Rows are one point carried round by a steady rotation, each followed by how many ticks it has turned.
The counts run from 0 to 870.
[  3.7  -0.2   0.9   2.4  16.6  13.8  -4.8   2.9  20.5 -26.7   8.0 -34.7
  -5.9 -24.3 -11.7 -25.0  10.3  -7.2 -14.2   2.0   4.7   8.0  18.3 -22.6
  24.4  26.3   6.7  16.5  -4.1   3.1  34.9 -12.5  -6.8  24.0] -> 522
[ 24.4 -14.9  22.8   4.3   1.4  -8.9  26.0  42.5  26.1  -4.9  17.9  20.5
   2.0 -29.9  24.3 -14.0 -27.8  -8.4  -7.1 -18.8  -1.3  24.5  24.9   1.4
  15.8   1.9  -6.9  16.0   7.2  17.6   8.4   1.7  11.9  -7.2] -> 199
[  9.6 -33.4  10.5  -0.2  15.6  17.7  -9.1 -17.3  -9.0 -10.4 -20.6 -22.8
   0.2  -1.6 -36.3   1.9  11.7   6.0 -23.1   2.0  -7.0  -7.1  -3.3  -9.7
 -12.1  21.9  -1.8 -26.5  22.8  -2.4  29.7  37.0   5.4 -12.1] -> 513
[ -8.1  -8.6  -8.0   1.7  44.3  25.2 -15.1 -22.3  23.0  -6.7 -21.9   0.8
   3.6   0.4 -14.4 -18.6   8.3  -1.5   8.7  12.7 -15.8  -3.8  -4.3 -16.7
  12.6  11.9  13.2 -22.8 -20.8 -12.0  23.1  -4.7 -17.1  29.0] -> 863
[ 19.1  29.4 -17.5 -14.3  17.6 -19.9   4.8   9.2  -8.7  -0.4 -16.0  17.2
 -12.4 -17.1 -33.1  -2.1  -6.5 -25.9  -2.3  10.0 -22.6   9.9 -38.6  19.2
   4.0  24.4 -12.9  -4.4 -24.7   6.9  -4.4   6.0 -16.5   0.7] -> 816
[  1.4  -0.7 -17.3  -8.8  12.2 -39.7  28.0  18.0 -14.1   3.9 -14.5  13.7
  11.5 -22.7 -25.2  -5.6  15.9 -15.4   6.2  11.6 -19.9  16.2 -11.3  13.7
 -14.7  26.9   6.2   0.0 -17.3  17.9 -24.5  11.6   4.6 -32.6] -> 595
[ 35.8  36.9 -20.8  -7.6  -5.1   7.6 -14.4 -10.3   3.6  19.7 -15.9  20.2
   1.1 -35.7 -11.8  11.3 -21.4   3.1   1.2 -28.8  12.0 -10.7 -11.2  11.3
  11.8 -13.3 -11.6 -13.9 -19.7   4.9   6.9   8.5 -17.7 -11.4] -> 679
[ 14.8   6.2  -7.7   8.0 -10.0  13.4   1.2  -8.8 -22.6   1.5 -34.7   0.8
  15.5 -30.7  -1.0  28.6  12.5  30.2  -0.5  -9.2  -4.8   6.3  24.9 -26.5
 -12.3  16.9   5.2  -8.2  13.8   5.3   0.6   6.0  20.3 -18.9] -> 511
[ -9.8  27.3  31.2 -16.2   5.3  -1.2 -27.3  -7.4  26.0  -6.7  20.0  19.4
   4.4  -6.3  10.5 -16.1  -6.8 -19.3  16.2  -2.1 -21.1  -4.8  -9.5   7.6
   9.7  -8.7   5.3  23.5 -25.6 -12.5  10.5 -18.5  20.8  -0.5] -> 437
[  5.9  -5.5  -0.8 -10.3  -2.1  14.4  -9.6  19.1 -18.6 -27.5  -7.1  -0.8
  -1.1   4.6  15.1  32.1  19.0   3.4  15.2  -9.4 -11.8 -11.0  -1.6  -1.0
   4.2 -12.5  23.5 -22.8  30.1 -10.7 -25.3   6.3  43.4 -22.4] -> 34
[ 20.5   1.1 -28.2   7.2  15.8 -12.4  32.9   4.7  20.1  -6.7 -16.9 -17.2
   9.7  -1.9   1.8 -16.2  19.8 -30.5  15.3  -5.1  10.3  10.5  24.5 -24.8
  19.2  13.0  11.8  13.8  -8.0  28.8 -20.2 -22.6   9.4  -2.2] -> 626
[  5.2  -1.4  -5.6   2.6  -2.8 -19.7  23.1   9.0  25.3 -10.7  23.8 -21.5
  29.8 -14.0   7.1 -40.6  -1.3 -21.5  17.0 -22.7  16.9  -5.9  13.0  -4.3
  12.2 -12.8  15.7  -2.3  -0.9  10.5 -15.7 -20.9   2.9   4.5] -> 197
[-19.1 -16.7  27.3  -0.9  26.1  27.7  -7.1 -29.9  18.8   0.1  -1.6  39.6
  -0.1  -2.1 -11.0  19.2 -17.2  30.5  -7.1  -6.3  -5.2   2.5  11.0   8.1
  11.3 -30.5   5.6 -16.6   3.6 -16.9  18.2  22.4   1.4  -5.3] -> 296
[ 13.3   3.3  -2.7   3.0  12.0 -15.7  28.0  -3.4  25.1  -7.3  -4.9  -0.1
  -2.3   0.8 -12.5 -18.3  -8.1 -12.2  -8.6  34.1  18.4   5.8  11.5 -10.6
  14.8  48.2  12.6  22.2 -20.9  20.5  15.3  18.7 -20.2   7.8] -> 745
[ 32.6  18.8   5.9 -12.3 -24.3   4.4 -26.6   8.5  -5.6  -0.9 -16.0 -25.7
   4.4 -15.3   9.2 -17.1 -15.3 -18.6   9.9   1.7 -10.2  -8.8  -6.2 -28.7
  -1.1   7.3 -14.5  -8.9  19.7  -6.5  14.5 -23.1  19.1  -6.1] -> 441
[  5.0  34.1  -2.0 -29.0  -7.7 -25.3 -18.1  14.6 -10.9   7.3  15.4 -28.5
 -12.8 -20.6  -8.9  -1.2  10.7  -9.0   6.1  14.9  11.3 -27.1 -15.6  13.5
  -3.5  30.2  20.6  18.5 -26.1  12.8 -17.5   4.2  -5.4  -5.6] -> 356
[ 16.7  -4.0  24.9 -29.6  10.4  -5.3 -54.4   6.1   0.0  26.3  -5.9 -24.4
   8.1  19.4  -5.6 -11.0  11.3  -4.1   6.2 -10.0  10.8 -20.4 -23.4  13.1
   4.0   5.8  -8.4  -9.0  -8.7  18.9   1.4  -7.1 -11.6  22.5] -> 101
[  2.4  17.2  11.1  -8.7   4.2 -24.6  30.3 -16.1  27.3   9.9  -3.6  -4.6
   7.9  -7.7   1.3 -14.1  -2.5  -2.1  12.6  37.9   8.0  -4.9   8.2   2.7
  -5.3  33.5  26.7  13.0 -30.3  19.0   3.0  16.4  -1.7   5.0] -> 746
[ -1.1 -11.3 -16.8 -12.9  -8.4   0.0 -23.7 -14.0   9.2  -4.5  25.9 -38.6
  -0.1   6.1   1.7 -25.3  -1.1 -17.1  15.4 -17.0   2.1 -26.3  -9.0  -1.1
  11.5 -42.2  -6.1 -13.1   4.0  -5.0 -18.6 -36.8  -9.0   8.8] -> 450
[-29.6  23.8 -11.0  -6.1  -3.4  11.3 -17.1   3.8  -4.8  -2.6   2.4  30.8
   4.4 -18.0  12.8   9.6  -5.1  16.5  16.4  -7.5  -7.3 -10.7   9.3   2.7
   1.5  -3.9 -13.1  33.8 -40.6   8.3  -3.8 -23.9 -26.8  16.0] -> 692
[ 28.3  17.2   9.0 -11.7 -15.9   2.3 -13.9 -10.7   7.6  35.8 -27.5  17.1
  -4.6 -13.8  12.3  13.7 -31.3   7.8   2.7  16.8  -7.1   3.0  -1.7   5.2
  -4.5  13.4 -38.1  17.5  -5.4   9.0  15.7   4.4 -11.4   8.2] -> 98
[-34.1 -13.5  33.0  -7.8  11.4   9.4 -19.2 -30.1  13.6 -14.9  17.4  10.3
  -2.0   1.4  -9.2  10.4   4.8  40.2  -6.8   2.7  -1.5   5.5   5.6   4.3
  -0.2 -15.2  28.1  17.3 -13.4 -24.9  13.2   8.4   8.0  -1.1] -> 517
[ 13.6   0.0   3.5  -8.7  -1.5 -19.1  26.4 -38.6  38.6   9.1  17.3 -10.3
   4.2 -16.0  -9.3 -29.8 -23.0  -6.5  -6.2  20.1  29.9 -12.7   6.5   4.5
   0.7   3.1  20.7  -3.1 -20.3  10.8  20.1  11.3 -26.4   8.2] -> 538
[  0.2  23.8  -1.5 -14.7   4.6  -1.1 -15.5 -19.5  32.2  -1.6  16.7 -15.6
   7.4   1.0   4.2 -36.0   4.1 -16.0  18.0  -3.3  12.2  -7.8   5.6  -5.8
  23.7  -2.4  12.6  24.7 -27.2  -5.3  11.5 -41.4   5.5   8.1] -> 658
[  8.7  -3.7   7.3  -7.5  32.4  -2.6   6.7   8.3  38.8 -16.8  25.0  -2.4
  14.0  -6.9  -8.3 -20.7   5.7 -11.5   8.5 -15.4  15.5 -10.4   1.1  14.5
  20.6  -8.3  47.3 -17.0 -16.0   3.1   0.5  13.4  -1.6   4.6] -> 761
[  5.1  -8.2 -14.5 -11.1 -51.0  -4.3  16.0 -28.1  -5.3   7.8   6.8  -0.9
  -0.6  -1.9   4.6  -2.1 -46.2 -24.5 -10.7  24.8  22.7  -4.4  -5.9 -17.5
  -5.9 -16.1 -21.8  -6.4  29.6  -6.0  -2.9  -6.9 -12.9  -8.0] -> 790
[ 10.1   6.1   4.4 -13.6 -14.3 -46.5  -4.9   0.7  -2.5   7.9   3.4  14.3
  21.3  -3.6 -41.6  -6.7  -3.8 -13.4 -11.3 -22.9  24.4  -1.3 -33.9  24.3
  17.4  -3.4  14.2  -9.9 -13.6   2.8 -22.9   5.0  -1.9 -23.3] -> 205
[ 21.6  -7.3 -20.9  -5.5  29.2 -15.3  20.4  28.3  -5.7  -6.5 -15.5   8.8
 -14.4 -19.7 -19.5   2.3  -1.5 -23.6  -9.6  -6.6 -15.9  13.4 -13.5  11.3
  -3.2  33.7  -8.6  -5.3  -4.5  24.2  -6.9  18.7  -9.0 -19.4] -> 594
[-37.3  -4.2  -9.9  -6.4  17.9  -4.6  -0.5 -21.5  -5.8  -4.8  -9.8  33.5
  -4.0  17.7 -18.1   7.5  21.3  -2.4   7.8  17.1 -11.7   2.3  -8.2  12.4
   6.1  -3.6   4.2  27.6 -32.5  -5.2 -19.7 -11.6  -9.4  -0.3] -> 262
[-42.1   2.3 -11.5 -13.8  -1.6  10.1  -1.0 -20.3  -3.6  -7.3  15.0 -18.5
 -12.7   5.2  29.3   3.2  27.5  13.1  22.6   3.9  -3.2  -8.9  24.1 -10.3
  -6.9 -12.4  13.4  35.8 -21.5   4.9 -17.0 -40.3   8.0   1.9] -> 485
[ -3.3 -33.5  12.5   1.9  16.0  18.9  18.1 -37.4  17.1  11.3  -7.7  15.9
   6.2   0.7   0.6   4.0 -26.7   2.7   0.3   1.7 -12.5  -3.1   9.8  -1.7
   3.1 -41.4  -7.9 -19.0  29.8  -9.6  21.9  11.6  15.7  -6.2] -> 74
[  6.7   2.4 -48.1   9.7  -9.3   3.8  30.6  22.8  -3.9 -14.4   4.0   2.1
   6.1 -42.9  13.4  18.3 -14.5  -6.1  15.0  -9.8 -19.1  -3.3  13.2 -13.5
 -11.1 -12.6  -0.1 -23.2   5.5  -3.2 -21.9 -13.1  -1.9  -9.2] -> 591
[ 13.4   6.8   3.0 -18.3  11.7  -4.3 -40.7   9.5  -3.9   4.9  -0.9 -20.6
  15.1 -20.4 -17.8 -16.2  24.1  -7.3  14.7 -48.1 -14.0 -20.9 -15.9  15.4
  -5.4   2.8  -5.6 -25.1  -6.6  14.0   8.4  -6.0   3.1   1.9] -> 681
[-21.1  -5.2  -7.2  -4.8  -7.3 -14.8  39.7 -31.5  -8.8   6.5  13.6  -1.8
 -24.4  -6.8   0.7  -1.6  -2.9  11.3  -9.6  31.9   2.9  10.5  33.0   0.7
  -9.8  16.8  -5.6  38.7 -22.3  10.8   3.9  -8.4 -10.4  -8.3] -> 143
[ 10.8  20.1  13.6 -15.2   2.3   7.3  -8.7  22.2  28.5   3.2  32.5  11.3
  -0.5  -5.5  39.5   0.6 -16.5  -3.0  32.7  -4.2  -9.7 -18.7  -6.0  10.2
   7.2 -24.8  13.1 -10.9  -1.8   1.0 -11.6 -11.2  15.4   3.8] -> 796
[ 10.0 -29.6  15.1  -0.8  -5.5  -9.5   7.0  10.0  -6.2   7.1   1.8  -2.6
 -20.7 -21.7  10.0  18.4   8.0  25.8  -1.3  15.5 -23.8  19.5   5.3   0.9
 -31.0   0.5   9.0 -23.8   7.5  -9.9  -8.8  33.1  25.5 -28.0] -> 375
[ 37.9 -29.9  19.0  -6.8   4.3 -13.4 -14.5  24.2  12.0  16.9 -13.4   0.4
   4.8 -12.3 -20.1 -11.0 -16.2   1.4  -7.7  -8.0  -5.5  20.5 -19.1  10.5
   6.8   1.6  -8.4 -41.3   7.6 -12.7  -5.9  25.5 -16.3  -4.5] -> 203
